In the data rows, zero lies at 4.5, halfway between 4 and 5.
Here are some points, each followed by its number:
tensor([5, 5, 3, 4, 3, 7, 2, 4, 5, 3, 4, 5, 6, 4, 4, 5, 4, 6, 4, 3, 4, 3, 4, 5, 4, 3, 4]) 0
tensor([6, 5, 5, 4, 5, 6, 6, 4, 3, 4, 4, 4, 6, 3, 4, 4, 5, 5, 5, 4, 5, 3, 5, 4, 5, 4, 3]) 1
tensor([4, 5, 3, 4, 1, 4, 4, 5, 6, 1, 5, 7, 5, 8, 3, 6, 4, 7, 4, 2, 2, 4, 4, 6, 4, 1, 4]) 2
tensor([5, 5, 5, 4, 5, 5, 1, 4, 4, 5, 4, 5, 4, 5, 4, 5, 5, 2, 5, 5, 3, 4, 4, 4, 5, 3, 4]) 3
tensor([3, 4, 4, 4, 6, 5, 9, 7, 7, 5, 6, 5, 5, 5, 6, 5, 3, 4, 7, 6, 3, 3, 4, 5, 4, 5, 7]) 4
tensor([3, 6, 3, 4, 2, 8, 3, 8, 6, 2, 6, 3, 7, 5, 5, 3, 3, 5, 6, 5, 3, 4, 4, 3, 3, 5, 7]) 5
tensor([2, 5, 4, 5, 6, 5, 4, 7, 6, 6, 6, 4, 4, 6, 5, 3, 5, 1, 6, 7, 4, 5, 2, 3, 5, 6, 5]) 6
tensor([6, 5, 5, 5, 5, 4, 6, 2, 4, 3, 5, 6, 5, 4, 4, 5, 6, 5, 4, 2, 7, 5, 3, 6, 5, 3, 4]) 7
tensor([7, 4, 4, 2, 3, 7, 3, 4, 2, 5, 3, 3, 5, 3, 4, 5, 4, 6, 3, 2, 3, 0, 6, 4, 5, 5, 4]) 8
tensor([3, 5, 1, 4, 0, 4, 2, 5, 7, 1, 5, 8, 4, 9, 2, 7, 3, 6, 3, 2, 1, 5, 4, 6, 4, 0, 4]) 9
tensor([5, 5, 3, 4, 2, 5, 3, 3, 5, 2, 5, 8, 5, 7, 1, 7, 3, 6, 4, 1, 1, 5, 3, 6, 4, 0, 2]) 10
tensor([5, 4, 5, 5, 6, 5, 3, 3, 3, 6, 3, 4, 4, 2, 5, 4, 5, 3, 5, 5, 6, 5, 5, 4, 5, 6, 5]) 11
tensor([7, 5, 5, 4, 4, 6, 5, 3, 3, 4, 3, 4, 6, 2, 4, 4, 5, 6, 4, 3, 6, 3, 5, 5, 5, 4, 4]) 12
tensor([6, 4, 4, 3, 3, 6, 4, 4, 3, 5, 3, 3, 5, 4, 5, 5, 4, 5, 4, 4, 4, 2, 5, 4, 5, 5, 5]) 13
tensor([7, 3, 6, 5, 7, 5, 2, 2, 2, 6, 1, 3, 4, 0, 6, 3, 5, 3, 5, 7, 7, 4, 7, 3, 4, 7, 6]) 14
tensor([6, 4, 5, 4, 4, 4, 5, 4, 4, 6, 4, 4, 3, 4, 4, 6, 4, 5, 3, 2, 4, 2, 7, 5, 4, 6, 3]) 15
tensor([1, 5, 3, 5, 0, 3, 3, 7, 6, 1, 6, 5, 6, 8, 3, 5, 4, 6, 4, 3, 3, 7, 6, 5, 3, 4, 3]) 16
tensor([5, 3, 3, 6, 1, 0, 4, 2, 6, 1, 4, 8, 1, 7, 3, 7, 4, 7, 2, 1, 4, 7, 9, 7, 3, 2, 4]) 17
tensor([6, 3, 4, 7, 2, 1, 4, 1, 5, 2, 4, 8, 1, 7, 3, 7, 5, 6, 1, 1, 5, 7, 8, 8, 4, 2, 4]) 18
tensor([4, 4, 3, 3, 2, 4, 3, 6, 5, 4, 4, 5, 4, 6, 5, 6, 3, 7, 3, 3, 1, 3, 6, 5, 3, 3, 4]) 19
tensor([6, 5, 5, 6, 6, 4, 4, 3, 3, 4, 4, 5, 5, 3, 5, 3, 5, 3, 6, 7, 7, 8, 4, 5, 4, 4, 6]) 20
tensor([9, 3, 5, 6, 8, 4, 8, 0, 1, 3, 3, 5, 5, 1, 3, 3, 6, 6, 6, 4, 8, 4, 2, 7, 4, 3, 2]) 21
tensor([4, 3, 4, 5, 6, 4, 5, 4, 7, 5, 5, 6, 3, 6, 5, 4, 4, 3, 5, 5, 5, 6, 3, 5, 5, 4, 7]) 22
tensor([6, 5, 5, 6, 4, 3, 4, 3, 4, 4, 4, 6, 4, 5, 4, 5, 6, 6, 4, 3, 6, 6, 5, 6, 4, 2, 4]) 23
tensor([4, 3, 4, 5, 2, 1, 5, 4, 6, 3, 3, 7, 1, 8, 4, 7, 4, 7, 2, 0, 3, 5, 8, 7, 4, 3, 4]) 24
tensor([4, 4, 5, 4, 6, 5, 5, 5, 4, 6, 4, 4, 4, 4, 6, 4, 4, 3, 6, 6, 4, 4, 4, 3, 6, 7, 6]) 25
tensor([2, 7, 4, 3, 6, 7, 9, 9, 8, 5, 8, 1, 8, 4, 7, 2, 3, 2, 7, 9, 4, 3, 0, 4, 6, 9, 6]) 26
tensor([6, 5, 5, 4, 5, 6, 5, 3, 2, 4, 4, 3, 7, 2, 4, 4, 5, 5, 5, 5, 6, 3, 4, 4, 5, 4, 4]) 27
tensor([0, 6, 6, 5, 6, 3, 6, 9, 8, 7, 7, 2, 5, 6, 7, 5, 6, 5, 4, 5, 6, 6, 4, 4, 6, 9, 4]) 28
tensor([3, 2, 3, 2, 1, 4, 1, 6, 6, 5, 3, 7, 2, 9, 2, 8, 3, 6, 4, 0, 0, 0, 8, 4, 4, 0, 6]) 29
tensor([5, 3, 6, 5, 4, 5, 4, 3, 6, 4, 4, 5, 4, 5, 4, 6, 4, 5, 4, 3, 5, 4, 6, 5, 5, 3, 6]) 30
tensor([4, 4, 4, 4, 6, 5, 7, 6, 7, 5, 5, 5, 4, 5, 5, 5, 3, 4, 6, 5, 4, 4, 4, 5, 5, 4, 7]) 31
tensor([5, 4, 5, 4, 8, 7, 2, 4, 0, 7, 4, 1, 6, 0, 5, 1, 5, 1, 7, 8, 5, 2, 2, 0, 6, 7, 1]) 32
tensor([4, 5, 4, 5, 4, 3, 3, 5, 2, 4, 5, 4, 4, 4, 4, 4, 5, 4, 4, 5, 5, 5, 5, 4, 3, 5, 3]) 33
tensor([5, 5, 5, 4, 7, 6, 7, 5, 3, 5, 5, 3, 7, 1, 6, 3, 5, 3, 6, 7, 6, 5, 3, 4, 5, 7, 5]) 34
tensor([4, 4, 6, 4, 6, 2, 7, 4, 3, 6, 5, 4, 4, 4, 5, 4, 7, 6, 4, 4, 6, 4, 5, 5, 6, 7, 2]) 35
tensor([5, 5, 2, 5, 1, 5, 2, 3, 4, 1, 5, 8, 5, 6, 0, 6, 3, 5, 4, 1, 1, 5, 2, 5, 3, 0, 0]) 36
tensor([5, 6, 5, 5, 3, 3, 4, 5, 4, 3, 4, 4, 5, 4, 4, 5, 5, 6, 3, 3, 5, 4, 6, 5, 3, 4, 2]) 37
tensor([4, 3, 3, 4, 5, 7, 9, 8, 9, 4, 5, 6, 5, 6, 7, 5, 1, 5, 7, 5, 3, 3, 3, 5, 4, 4, 9]) 38
tensor([5, 3, 4, 7, 3, 1, 6, 2, 6, 2, 5, 8, 1, 8, 3, 7, 5, 5, 1, 1, 5, 7, 7, 8, 5, 2, 4]) 39
tensor([4, 4, 5, 5, 6, 3, 5, 7, 4, 6, 5, 4, 3, 6, 5, 3, 4, 5, 5, 7, 4, 6, 6, 4, 4, 6, 5]) 40
tensor([6, 5, 5, 4, 4, 6, 5, 3, 3, 4, 4, 4, 6, 3, 4, 4, 5, 6, 4, 4, 6, 3, 4, 5, 4, 4, 4]) 41
tensor([5, 5, 6, 5, 8, 5, 3, 4, 0, 6, 4, 0, 8, 0, 6, 0, 6, 4, 6, 8, 8, 6, 4, 1, 4, 9, 3]) 42
tensor([3, 4, 5, 4, 7, 4, 5, 5, 4, 7, 5, 4, 3, 4, 5, 4, 5, 3, 6, 6, 5, 5, 4, 4, 6, 7, 5]) 43
tensor([0, 6, 6, 4, 5, 5, 5, 8, 8, 7, 7, 3, 6, 6, 6, 5, 5, 5, 4, 4, 5, 6, 3, 4, 6, 8, 3]) 44
tensor([4, 0, 6, 6, 5, 1, 3, 0, 7, 6, 4, 7, 0, 9, 4, 8, 5, 4, 1, 0, 4, 4, 9, 6, 6, 3, 8]) 45
tensor([5, 2, 6, 5, 6, 4, 4, 2, 4, 6, 3, 5, 3, 5, 4, 6, 6, 4, 3, 3, 6, 4, 6, 5, 6, 4, 5]) 46
tensor([6, 3, 4, 3, 4, 6, 4, 2, 2, 5, 2, 4, 4, 3, 4, 5, 4, 5, 4, 4, 4, 1, 5, 4, 6, 4, 5]) 47
Which three points above are nearest to each new point by angle? Their numbers follow each, nearest first.
tensor([3, 8, 4, 3, 6, 7, 7, 9, 7, 5, 7, 0, 8, 3, 7, 2, 3, 2, 6, 9, 4, 3, 0, 3, 5, 8, 5]) 26 34 6
tensor([6, 4, 7, 3, 5, 5, 2, 4, 4, 6, 1, 3, 4, 2, 6, 3, 4, 6, 4, 6, 6, 5, 9, 4, 4, 7, 8]) 14 11 42
tensor([5, 4, 5, 5, 5, 4, 4, 3, 4, 5, 4, 5, 3, 4, 4, 5, 5, 4, 4, 3, 6, 4, 5, 5, 5, 5, 4]) 46 45 15
tensor([5, 6, 4, 4, 7, 4, 9, 3, 4, 4, 4, 5, 7, 1, 7, 2, 4, 6, 5, 7, 9, 6, 1, 6, 6, 6, 8]) 34 20 21
tensor([6, 6, 5, 5, 3, 4, 4, 4, 3, 3, 4, 4, 6, 4, 3, 4, 5, 6, 4, 3, 6, 4, 6, 5, 3, 4, 2]) 37 41 12
tensor([3, 6, 4, 5, 2, 5, 4, 6, 5, 3, 7, 4, 6, 5, 4, 4, 6, 6, 5, 4, 5, 6, 3, 4, 4, 4, 2]) 16 5 44
tensor([4, 6, 4, 4, 6, 5, 7, 7, 6, 5, 6, 3, 6, 4, 6, 3, 4, 3, 6, 7, 5, 4, 1, 4, 5, 7, 5]) 26 34 6
tensor([5, 3, 5, 5, 5, 2, 5, 3, 5, 5, 4, 6, 2, 5, 5, 5, 5, 3, 4, 6, 5, 7, 5, 5, 5, 5, 7]) 22 45 20
tensor([6, 5, 5, 5, 4, 3, 3, 4, 2, 3, 3, 3, 5, 3, 3, 4, 6, 6, 4, 4, 6, 5, 7, 5, 2, 4, 1]) 37 33 23
tensor([6, 4, 5, 5, 8, 4, 8, 2, 2, 6, 4, 2, 6, 0, 6, 3, 5, 3, 7, 7, 7, 5, 3, 4, 5, 8, 5]) 34 42 11
tensor([4, 6, 5, 6, 5, 0, 8, 4, 5, 5, 7, 4, 3, 5, 6, 4, 7, 5, 2, 5, 7, 8, 4, 7, 5, 7, 3]) 35 28 39
tensor([5, 3, 5, 4, 4, 4, 4, 5, 7, 6, 4, 4, 2, 6, 3, 8, 4, 5, 1, 0, 5, 0, 8, 5, 5, 6, 3]) 15 45 24
tensor([5, 4, 6, 4, 5, 5, 3, 5, 4, 6, 2, 3, 4, 2, 6, 3, 4, 5, 5, 7, 5, 5, 6, 3, 4, 7, 6]) 14 11 42
tensor([3, 6, 3, 5, 3, 7, 3, 7, 5, 4, 6, 3, 7, 4, 4, 4, 4, 5, 6, 4, 2, 3, 2, 1, 3, 6, 2]) 5 26 0
tensor([4, 5, 4, 4, 3, 5, 3, 6, 5, 3, 4, 5, 5, 5, 4, 4, 3, 6, 4, 5, 3, 4, 6, 4, 3, 3, 4]) 19 16 9
tensor([5, 6, 5, 4, 2, 5, 3, 6, 5, 3, 4, 4, 6, 4, 5, 4, 4, 6, 4, 6, 5, 6, 7, 4, 3, 5, 6]) 5 16 37
tensor([3, 2, 5, 3, 9, 7, 5, 7, 2, 8, 5, 2, 4, 2, 8, 2, 4, 0, 9, 9, 3, 3, 3, 0, 7, 9, 8]) 25 43 32
tensor([5, 6, 4, 5, 6, 5, 9, 5, 4, 3, 6, 4, 7, 2, 5, 3, 5, 5, 6, 6, 6, 5, 2, 5, 5, 5, 4]) 34 26 21
tensor([7, 4, 6, 6, 7, 3, 7, 2, 4, 4, 2, 5, 5, 0, 7, 3, 3, 3, 6, 9, 9, 9, 6, 6, 3, 4, 9]) 20 14 11
tensor([3, 6, 4, 5, 3, 4, 4, 6, 5, 4, 7, 4, 5, 5, 4, 4, 6, 5, 5, 4, 4, 5, 3, 4, 4, 4, 3]) 16 44 5
tensor([6, 6, 5, 4, 4, 4, 3, 4, 2, 4, 4, 3, 5, 3, 3, 4, 5, 6, 4, 3, 5, 4, 7, 5, 3, 4, 1]) 37 12 33
tensor([2, 4, 5, 4, 6, 4, 4, 6, 7, 7, 6, 4, 3, 6, 5, 4, 5, 1, 6, 6, 3, 5, 3, 3, 6, 6, 6]) 6 43 25
tensor([7, 5, 5, 5, 5, 5, 9, 3, 5, 3, 5, 6, 6, 4, 5, 4, 5, 6, 5, 3, 8, 5, 3, 7, 4, 2, 5]) 7 21 41
tensor([5, 3, 6, 5, 6, 4, 4, 3, 4, 6, 3, 4, 3, 4, 5, 5, 5, 4, 3, 4, 5, 4, 6, 5, 5, 6, 5]) 46 14 11
tensor([6, 4, 6, 5, 6, 1, 7, 3, 2, 6, 5, 5, 3, 4, 5, 5, 7, 7, 2, 3, 7, 5, 5, 7, 5, 6, 2]) 35 7 21
tensor([7, 4, 5, 5, 5, 4, 4, 3, 3, 3, 3, 5, 5, 2, 5, 3, 4, 4, 7, 8, 7, 8, 5, 5, 3, 4, 8]) 20 14 11
tensor([3, 6, 6, 7, 5, 5, 1, 5, 4, 5, 6, 2, 5, 4, 4, 2, 7, 1, 5, 6, 9, 8, 5, 2, 4, 7, 4]) 42 20 11
tensor([6, 4, 6, 4, 4, 4, 4, 4, 3, 6, 3, 3, 4, 3, 4, 4, 5, 5, 3, 3, 5, 2, 8, 4, 4, 6, 4]) 15 8 13
tensor([2, 6, 6, 4, 6, 3, 7, 6, 3, 6, 6, 3, 5, 4, 5, 3, 7, 5, 4, 5, 6, 4, 3, 4, 6, 7, 1]) 35 28 44
tensor([5, 4, 5, 4, 6, 3, 7, 3, 3, 5, 5, 5, 4, 4, 5, 5, 6, 6, 4, 4, 6, 4, 4, 6, 6, 5, 3]) 35 21 7
